In the rows, 128 means zero.
One turn sends every row of this set to another row. A few are shown first. Where does it send the rows asked after them?
Z_864: [112 134 108 158 120 134 111 177 123 175 115 144 102 106 113 131 148 149
 136]
Z_401: [ 88 131 143 131 118 125 102 147  94 168  91 120 112  93 141 149 148 149
 117]
Z_693: [ 82 123  86 125 153 140 115 124 123 149  94 169 137 145 141 141 136 147
 111]
Z_332: [ 89  78 117 144 116 115 125 122 145 151 136 150 140 101 138 120 149 128
 149]
Z_365: [ 99 107 119 128 165 124  86 149  90 169 107 151 114 136 136 126 162 145
 120]
Z_455: [ 86 102 111 132 118 129 127 122 120 158 114 143 163  77 109 177 144 112
 132]
Z_733: [103 144 105 126  90 121 115 176 134 150 153 146 132 127 140 143 141 146
 109]
Z_949: [106 126  99 150 137 111  98 160 108 146 146 174 160 101 118 155 151 144
 166]
Z_815: [ 82 103 131 126  97 111  94 155 123 153 131 134 100 132 126 147 186 124
 118]
Z_391: [100 119 101 131 105  86 123 130  97 122 101 139 143 109 132 177 136 138
 115]
Z_910: [ 64  82 128 112 114 132  98 139 128 126 131 161 123 127 127 135 136 138
 161]
Z_664: [113 121  81 134 121 129 127 152 149 124 120 162 122 131 142 142 147 151
 100]
Z_877: [108 125 104 127 117 139  80 175  94 163 126 139 138 142 114 120 154 108
 132]
Z_671: [ 77  93 107 135  96 114 118 164 128 155 109 118 118 149 130 141 158 153
 120]
Z_974: [ 81  89 122 161 132 130  95 178 129 155  96 142 136 116 140 134 170 131
 146]
Z_21: [ 81  95 151 131 109 123 104 138 102 164 132 149 101 129 129 142 142 104
 116]
Z_157: [108 134 113 143 131 167 123 149 115 167 114 132 153 110 129 118 126 145
 115]
Z_202: [102 126 118 127 104 125 115 108 127 170 129 139 153  89 138 132 163 115
 130]
Z_727: [111 119  97 124 107 112 105 137  87 124 122 138 180 115 117 149 127 130
 149]
Z_702: [ 86 139 110 140 135  89 103 155 106 144 127 171 125 104 127 187 158 153
 128]
Z_528: [ 97 103  99 102  95 116 116 160  99 145 149 138 134 127  93 173 127 145
 131]
Z_604: [ 80 108 120 131  98 149  99 164 105 135  78 127 123 124 111 137 125 131
 144]
Z_602: [ 93 125 101 135 116 108 120 142 103 117 123 161 128  90 100 161 115 152
 146]
Z_883: [114 113  99 121 135  92 103 148  75 126 143 172 146 130 124 155 130 128
 121]
Z_963: [ 98  72 109 129 118 125 112 134 114 152 135 157 158 112 111 171 147 105
 151]
Z_116: [103 107 108 125 110 152  98 164 124 148 106 126 136 162 144 143 156 166
 130]
Z_967: [100 114  88 116 140 125 128 156 120 134 120 146 132 106 120 181 142 179
 106]
Z_108: [ 79 133 102 140 118 108 103 138 116 138  97 144 154 100 121 179 146 159
 164]
Z_816: [ 57 127 118  99  99 124  92 163 113 140 148 148 132 136 123 133 137 136
 133]
Z_477: [ 98 111  93 109 153 136 121 133 101 145 111 148 166 122 134 177 133 148
 100]
Z_748: [ 89 122 111 124 152 137 110 135 114 165 117 156 172  95 131 187 157 129
 115]
Z_915: [ 90 139  96 126 129 166 100 159 122 155 105 126 147 127 121 124 160 160
 124]
Z_317: [ 73 106 130 139 141 136 114 132 107 161 122 158 110  98 114 120 141 107
 117]
Z_478: [116 116 131 147 147 168 108 135 118 148 123 161 132  94 125 121 151 118
 122]
Z_141: [131 102 107 129 126 134 117 141 102 133  99 141 101 123 117 121 132 137
 113]
Z_83: [115  96 125 135 110 120 104 152 100 143 104 117 146 111 150 123 164 110
 111]
Z_166: [101 105  96 139 139  93  96 141 101 138 116 158 171 135 146 171 166 135
 142]
Z_126: [120 106  91 113 124 119 112 171 119 142 159 152 140 127 118 171 153 165
 115]
Z_875: [ 73  87 107 118 109 123 102 153 117 155 143 160 131 111  92 180 148 135
 164]
Z_858: [ 82 149 120 113 130 145 102 107 111 180 103 156 150 122 145 153 141 133
 122]

Z_664 moves to Z_733
Z_815 moves to Z_21
Z_126 moves to Z_528
Now find these:
Z_883 moves to Z_602
Z_864 moves to Z_877

